In the data rows, 128 means zero.
Some points:
[187  71 177 102  89 158  55 159 187  92 111 159 172 201  53 182 105  90 164  73 147 185  78  86 130  69  66 183 189 143 154 106]
[177 125 119  86  64 183 188 166 162 112 176 174 157  94 127 159  97 178 184 170 125 114 183  78  66 146 188 178  82 166 171  72]
[ 87  82 140  80 144 163  62 180 174  64 182 190 184 105  85  83 178 194  56  79  73 189 103 122 160  69 199  97  80 150 181  70]
[137 200 105 145 119 127 181 196 182 157 110 190 118  80  94 153 122 141 191  76 117 191 131 118 138  71 115  79  99 173 177 184]
[141 103 169  86 136  78 176 148 149 130 179 177  79  77 111 146  96  57 174 114 192 186 144  96  92 160 189 188 150 192 165  70]
[187  72 167  82 145 155 111 186  89  79 115  84 115  54  80 186 163  86 177  93 160 117  76  77 125 185 194  61 195  86  81 175]
[174 177 106 185 173 133 167 136 169  82 173 194 168 130 171 211  67  96 104 138  90 176  84  74  95 170  71 115 149  60 187  89]
[154 151  92 125 118  96 107  90 148 105  96 109  92 162 143 121 108 134 105 176 179  93 170 170 149  89 124 133 125 124 145 171]
[158 152  94 140 114  85 101  96 142 109  93 101  97 158 146 113 118 128 102 176 181  92 175 160 127  90 138 135 139 127 150 156]
[ 79 168 151  92  84 186  61  88 166 192  72 208 152 119 147  81 166 134  86 179 191 152  80 178  94 111  69 120  86  77 149  70]
[ 88 104 113 138  85  83 140 146 148 176 161  95 122  87 135 137 182 178  94  76  89  92 173 152 180 163 105 178 144  84  88 118]
[125 167  95 134 169 162 123  89  85 119 123  93  88 173 152 100 130 122 142 103  84 165 121 169  83 135 153  91 158 148  97 120]
[ 87  95 105 146  87  86 133 143 112 178 141  90 118  86 135 156 183 182  97  80  92  96 178 140 176 159 126 179 142  76  98 113]
[117  83 195  86 182  72 194 181  80  96  69 131 189 182 182 149  84 180 183 109 181 142  81 100 129  79  84 112 146 175  59  64]
[ 76 171  86  75  74 156 133  87 107 179  82  87 157 147 136 168 189  68  83 125 143 147  92 159  83  93  79  88 168 126  90 110]
[ 75  67 175 185  81 187 139  48 197 146 180 116 194  91 112 113  68 151 115  81 103 144 190 129 154 200 168 123 141  87  73 153]
[ 75 147 208 197 103  81  63  85 132  76 104  93  84  65  83 182 138 180 214 185  80 118  88 187 183 175 125 131  80 183 153  87]
[125 169 106 151 183 162 118  93  86 128 118  94  91 168 163 104 123 128 131 124  95 160 120 163  86 141 140  88 164 161  93 116]
[161 135 172  70 102 189 184 174  73 170  76 188 113 161 107 102  89 147 179 141 147 149  61 164 200 199 141 183 150 175 166  89]
[187  97 200 119 208  84 177 162 176 106 138 175 101  98  75 184 189 150 133  84 142  73 185  97  48 187  68 176  67 118 172 157]
[125 164 101 133 179 158 128  85  89 139 128  93  92 168 158 101 126 121 141 115  90 156 120 169  88 145 139  90 165 181 100 129]
[ 55 128 183 180 180 101 152 158 127  86  76  64 190 176 185  82  77  74  77 140 107 187 106  59 183 182 186 193  78 127 196 181]
[ 54 113 185  91 195 163 175 176 169 206 140 175 135 179  62  88 177  86 195 171 181 175 212 121 152  71 154  67 167  67 181 123]
[ 70 123  89 194 166  99 131 139  84 104 177 158 148 122 165  79 161  84  93 198  97 165  73 152  91 122  77 158 177  92  69 196]
[150  73  67 183 203 109  79 118 200 143 182 107 131 178 140 201 182  71 129 187  84  75  97 157 203 172 198 122 129  94  69 117]
[121 137 148 140  84 191 186 172 116  69  89 183 101 124  97 133 169  68 181  80 165  65 125 128 198 132 106  61 122 179 178 117]
[194  63 200 187  63 146 145 147  98 159 168 109 184 184 183 143  79  80  80 130 133  86  73 176 116 114 173  61  63  70 156 131]
[ 78 183 141 115 144 186  88  91 179  58 108 115  98  66  60  85 102 143  84  71 199  70  61 151 113  92 182 146 167  76 143 110]
[136 168 107 150 162 155 117  92  87 127 118  97  91 172 166  99 131 134 134 113  90 158 120 162  82 155 142  86 169 159 100 119]
[161  87 103 157 184 180 118 190  71  91 173 181 195 100 169  67  71  66 137 158  72  58 181 160  83 161  72 180 169 135 143  60]
[ 89 197 174  94  93 179  73  98 166 195 188 132 184 127 178 187  84 134 178  65 166  60  76  65  86  84 185 141  62  79 105 155]
[140  83 177  80 173 108 156 167 101 135 167 183  55 189 168 146 186  88 133 138 156 181  78  66 180 180  95 184 121  89 106  73]
[114  76 175  63 179  70  88  75  62 123 139 214 146 125 162 100 128 125 126 125  64 100  85  74  89  74 108 147 184  76  98 199]
[ 85  96  94 116  90  87 139 142 111 172 149  91 114  85 132 148 174 177  98  77  88  97 177 154 181 160 103 179 132  71  97 117]
[159 165  94 141 119  84 101  95 151 106  95 108  99 156 144 111 117 130 105 175 180  89 167 164 132  90 132 137 136 138 147 156]
[156 160 100 130 112  87 101  94 148 103  96 105  96 175 153 110 129 136 102 174 178  90 176 160 136  90 128 137 132 131 150 160]
[165 155  95 127 113  92 109  91 147 107  98  97 102 162 150 104 119 131 106 174 179  91 162 168 133  90 118 147 127 147 148 180]
[ 86  96 114 143  85  89 132 161 121 175 148  85 105  86 139 142 180 177 103  78  89  96 177 146 176 152 104 179 134  74  93 116]
[168 154 101 137 114  86  99  95 146 118  95 105  99 159 144 106 116 130  99 176 182  90 167 165 129  95 125 138 136 134 145 155]
[ 65  76  66  62 131  79  69 188 172 112 192  70 175 149 114 145 145 188 190 189  87  74  69  92  72 199  68  86  78 191 191 167]
[143 169  93 151 163 158 124  92  84 125 119  95  90 172 160 103 126 134 140 107  88 167 117 167  82 142 150  91 164 147 100 121]
[114  77  83 171  96  93 151 123  80 173  87 142  88  82  73 103  75 168  86  94 106  93 143 106 144  81 137 109  80 176 113 142]
[159 204 185 100  85 176  64 183  53  89 199 106 191 118  85 185  82  79 122 119 139 190 193 136 189 175 168 181  72 186  66 189]
[116  86  87 178  94  95 156 113  82 182  91 152  95  83  74  97  95 173  83  91 106  86 129  86 155  83 122 118 102 188 114 144]
[ 74 170  87  79  80 157 131  90 109 177  82  88 137 146 141 176 186  65  83 124 142 140  96 160  82  91  83  86 165 124  90 103]
[174 154  95 127 113  88 103  90 153 113  94 110  99 159 152 111 126 130 100 175 177  90 179 164 146  92 127 132 129 137 142 155]
[111  81  86 184  94  98 151 115  78 168  92 136  88  83  72  96  88 170  87  93 111  90 126  89 145  79 114 120  81 181 106 142]
[ 74  89 170 159 127 200 199 140 163  72 121 148 182  95  75 194 194 116 138 204  86 128 132 117 115 162 153 189  76  78 174 152]
[174 181 186  83 143 121 168  93 171 186 202  58 131  59 146  85  90 159 103 189  79 184  77  72 103  73 127  77 124  80 182  70]
[181 184 157  67  96  81 125 113 163 176  65  96  92  81  69  78  77 149 126 194  80 134 139  60 136 148 175 114  84  87  54 144]
[134 169 100 159 167 177 120  93  85 128 130  92  87 173 155  97 128 140 139 117  89 164 116 161  85 136 139  92 165 157  96 121]
[171  68  95  91 139 187 127 165 173  83 173 167 177  73 203 187  82 149 179  90 190 187 193  81  97  82  74 127 176 179 106  86]
[186 117  73 188 158  79 169 149  81  88 105 174 195 145  74  66 183  87 194  71 195 188 126  76 184 191  78  73  64 123 176 163]
These points spread out most along one direction. Take the direction at right angles to it along which they spread out most. Go by this last direction. Where along it does each point below lie, from 0 to 99? 50 is the average, and the first point above lies past it. One standard deviation of the points above along it is 16.
[156 160 100 130 112  87 101  94 148 103  96 105  96 175 153 110 129 136 102 174 178  90 176 160 136  90 128 137 132 131 150 160] 50
[ 74 170  87  79  80 157 131  90 109 177  82  88 137 146 141 176 186  65  83 124 142 140  96 160  82  91  83  86 165 124  90 103] 63
[ 78 183 141 115 144 186  88  91 179  58 108 115  98  66  60  85 102 143  84  71 199  70  61 151 113  92 182 146 167  76 143 110] 49
[ 85  96  94 116  90  87 139 142 111 172 149  91 114  85 132 148 174 177  98  77  88  97 177 154 181 160 103 179 132  71  97 117] 15
[181 184 157  67  96  81 125 113 163 176  65  96  92  81  69  78  77 149 126 194  80 134 139  60 136 148 175 114  84  87  54 144] 36
[ 65  76  66  62 131  79  69 188 172 112 192  70 175 149 114 145 145 188 190 189  87  74  69  92  72 199  68  86  78 191 191 167] 43
[125 164 101 133 179 158 128  85  89 139 128  93  92 168 158 101 126 121 141 115  90 156 120 169  88 145 139  90 165 181 100 129] 70
[121 137 148 140  84 191 186 172 116  69  89 183 101 124  97 133 169  68 181  80 165  65 125 128 198 132 106  61 122 179 178 117] 54
